In the rows, zero is written as 128.
Named turns come first, each shown by rows before and after it. Which turns, in which order, take the first row of each pair that follows to the second? Write the first one first, as in the answered first pair.
F:
[156 155 133 155 148 146 113 146 119 150 151 141 138 144 122  97 120 102
 147 136 134 139 135 110 119 137 138 153 104 144 141 104 112 133 136 125
 126 116 116 132 127 133] => [122 136 162 166 144 136 109 133 144 145 148 145 129 146 136 118 104 122
 124 114 108 127 140 128 120 120 126 151 106 112 147 100  96 140 131 135
 129 108 123 117 120 128]
[115 163 141 127 107 102 144 102 113 122  88 122 132 125 117 153  99 151
 123 120 126 104 138 120 113 117 120 133 126 122 130 135 125 137 121 138
 109 139 146 119 144 118] => [141 176 120 119 111 106 142 115  97 125  95 122 145 126 106 138 113 135
 140 136 147 112 131 107 111 129 131 135 119 142 125 135 137 131 124 126
 108 144 142 133 151 125]
[137 123 116 126 137 133 129 128 135 123 131 126 119 132 114 133 141 127
 127 129 110 119 123 135 136 126 114 115 129 134 130 124 119 128 122 126
 127 125 137 130 119 129] => [140 123 114 124 136 133 127 129 134 122 134 126 121 132 113 130 144 125
 129 130 114 121 120 134 135 128 116 115 127 134 130 124 121 127 121 123
 128 125 135 132 119 129]
[ 98 128 118 130 114 107 133 152 114 129 101 133 163 134 118 145 122 140
 119 129 122 121 140 137 136 125 164 127 109 183 137 141 146 154 140 120
 160 122 137 142 134 164] => [ 92 124 126 135 111 103 131 150 120 125 106 138 167 136 122 147 118 144
 113 122 119 117 138 141 135 119 161 128 107 172 137 137 143 153 138 120
 163 119 137 141 133 165]
U:
[121 142 121 131 150 116 126 137 145 126 135 149 140 127 112 116 143 138
 119 151 133 126  98 140 109 122 147 129 124 103 118 120 127 107 127  89
 117 151 114 143 125 136] => [122 144 127 141 152 115 120 139 145 135 138 152 141 131 114 112 138 137
 124 152 123 127 105 141 111 119 148 135 119 102 127 117 122 113 128  92
 114 152 112 142 122 136]
[144 138 118 132 129 128 127 130 119 121 135 134 132 121 123 110 135 113
 139 123 134 125 114 123 117 137 134 130 129 118 103 120 126 122 129 106
 124 131 123 131 135 130] => [145 139 126 143 133 126 119 135 119 131 136 136 133 126 124 106 128 111
 147 127 122 128 120 122 119 134 135 139 123 119 112 117 121 127 133 110
 121 129 120 129 133 130]
[ 88 114 150 132 130 139 135 112 140 148 100 108  82 124 148 153 109 141
 117 122  84 120 154 135 136 119 120 122 151 133 150 138 114 143 138 173
 127 129 135  97 106 101] => [ 89 102 128 123 127 141 131 123 142 145  92 107  81 120 144 160 119 142
 110 134  95 121 144 137 138 123 121 106 149 158 148 140 133 138 144 178
 145 130 137 108 111 110]
P:
[126 119 115 118 131 137 132 131 120 136 124 131 119 124 134 125 127 119
 135 144 129 127 122 118 136 134 126 124 146 137 126 130 134 127 129 128
 129 125 125 130 120 121] => [126 117 115 122 130 136 131 132 120 136 122 132 120 125 133 127 126 119
 134 147 127 126 123 119 136 133 127 123 143 141 128 129 134 128 130 129
 132 127 127 130 120 121]
[111 122 137 151 121 153 141 136 141 104 134 117 137 130 143 152  96 143
 106 141 121  95 117 149 115 104 114 111 136 115 128 130 119 128 159 124
 109 131 117 121 153 128] => [112 125 137 148 120 155 146 133 142 103 139 116 135 130 144 149  98 141
 105 136 125  95 115 146 112 106 112 113 141 109 122 131 117 125 155 120
 104 131 116 120 150 126]
[147 144 135 140 148 144  86 139 120 147 167 133 140 115 114 124 144  96
 139 131 151 136 133 129 122 151 135 122 150 126 125  99 147 131 109  96
 116 140 107 148 129 126] => [144 138 132 151 148 139  75 149 124 151 158 136 142 118 111 130 139 102
 138 141 142 135 136 132 129 146 138 117 139 141 136  97 154 134 118 107
 127 139 109 152 132 134]
Pairs:
(two turns a pair)
[112 148 148 142 128 109 126 107 105  89 105 133 139 119 139 151 111 141
 139 109 131 113 105 119 129 130 135 130 115 121 122 122 128 126 129 106
 114 132 121 134 143 126] => [115 135 132 149 129 110 109 126 107  99  98 135 138 120 131 155 113 139
 143 129 128 117 104 121 139 130 140 124 105 153 137 121 144 128 141 120
 134 131 122 145 145 136] : U, U
[142 179 144 106 110 105 163 101 109  93 111 120 143 112 126 127 134 153
 120 117 134 109 126 123 118 130 137 125 126 127 103 138 120 146 127 112
 108 149 145 132 129 129] => [136 174 151 109 109 103 161  99 114  89 115 124 145 113 128 129 132 155
 115 111 130 108 126 128 116 128 134 125 125 119 104 136 118 146 125 113
 109 148 144 129 128 129] : F, F
[130 134 153 127 133 122 126 128 136 118 136 139 145 142 121 123 123 142
 127 121 114 125 135 133 125 132 132 137 127 116 131 124 118 129 125 125
 127 121 125 124 129 130] => [146 145 135 117 137 131 133 134 119 125 129 131 140 138 115 115 131 130
 141 136 124 132 135 121 125 144 139 137 132 141 127 132 126 130 130 128
 123 126 123 129 130 128] : F, F
[116 132 151 150 124 114  96 140 109 147 129 156 142 137 115 133 138 137
 116 147 120 118  96 111 134 133 131 130 115 119 142 117 123 134 170 136
 155 125 119 123 114 155] => [123 141 136 141 126 125 108 141  94 155 115 142 127 129 110 131 141 130
 124 160 123 123 103 101 135 143 133 126 124 142 142 128 130 138 175 146
 151 129 121 121 112 148] : F, F
[116  80 130 137 111 126 109 122 146 127 126 148 134 115 151 141 136 155
  82  97  98 109 101 123 136 128 120  78  94 124 150 119 162 126 181 139
 156  94 125 153 143 159] => [152 101  94 123 115 139 115 138 115 138 123 138 138 110 135 120 153 132
 108 123 124 121  99 102 134 148 133  79  95 164 144 128 179 121 188 134
 152 104 120 170 149 161] : F, F
[136 137 136 128 130 120 124 126 126 123 133 130 145 130 125 121 124 131
 137 129 126 132 125 129 124 126 129 138 116 109 132 130 121 132 125 114
 121 125 120 130 135 129] => [138 128 118 120 126 123 122 133 128 120 126 127 145 127 119 126 133 132
 131 138 138 132 118 131 127 131 131 125 117 128 130 133 135 127 129 117
 136 126 122 139 139 135] : U, U
[149 150 136 136 124  97 132 127 111 129 121 129 129 124 131 139 125 136
 127 122  92 145 142 141 146 137 132 122 117 131 116 148 133 123 136 133
 108 119 136 143 121 158] => [153 153 135 125 125 102 142 119 109 126 132 127 129 123 135 132 131 128
 128 114  99 145 138 137 140 142 129 123 130 116 107 148 126 117 128 122
  99 120 131 140 117 152] : P, P
[108 117 135 125 125 103 131 111 131  99 108 115 131 126 119 166 109 163
 100 121 117 119 119 137 125 120 129 124 121 120 122 124 121 141 132 145
 148 122 144 135 126 129] => [145 131 112 124 127 102 121 132 117  97 129 126 160 133 106 141 126 143
 119 135 148 129 104 125 122 133 143 129 104 132 115 118 136 130 132 119
 150 125 134 159 139 146] : F, F
[135 117 103 112 113 135 115 121 131 117 170 142 138 129 137 131 145 112
 137 135 127 133 156 127 123 145 125 137 141 134 123 119 102 112 117 119
 107 132 108 134 110 137] => [118 108 118 124 113 133 110 118 139 122 165 143 131 132 143 140 134 120
 131 129 107 129 163 134 128 136 119 140 141 127 132 115  94 118 119 131
 108 130 111 124 105 134] : U, F
[150 117 115 129 133 157 111 126 148 129 122 127 123 133 129 122 129 133
 109 132 119 137 116 123 124 129 112 113 142 136 131 135 143 144 162 118
 126 135 134 133 130 132] => [144 112 123 133 132 154 108 124 157 127 123 131 123 135 132 125 126 138
 103 128 115 133 116 127 123 124 109 114 141 128 132 133 140 145 160 117
 125 134 135 131 128 132] : F, F
[135 126 126 133 101 103 121 126 116 132 130 121 125 132 103 146 125 115
 139 137 146  71 119 156 122 128 138 133 120 117 135 126 147 143 136 138
 142 163 120 144 133 146] => [125 129 133 125  99 106 134 111 115 129 124 112 114 126 108 151 123 118
 133 128 143  67 124 155 119 130 133 131 133 106 129 132 140 145 131 138
 133 163 124 130 129 134] : U, F
[130 134 137 137 112 127 150 122 115 130 128 123 130 135 134 116 140 123
 134 117 130 139 133 106 130 128 117 141 130 124 127 113 119 130 134 123
 106 117 135 108 104 120] => [130 120 112 130 108 130 143 138 116 128 119 121 129 133 126 125 150 123
 129 134 142 141 125 107 135 133 120 124 128 156 128 117 141 123 141 130
 128 116 138 120 108 130] : U, U
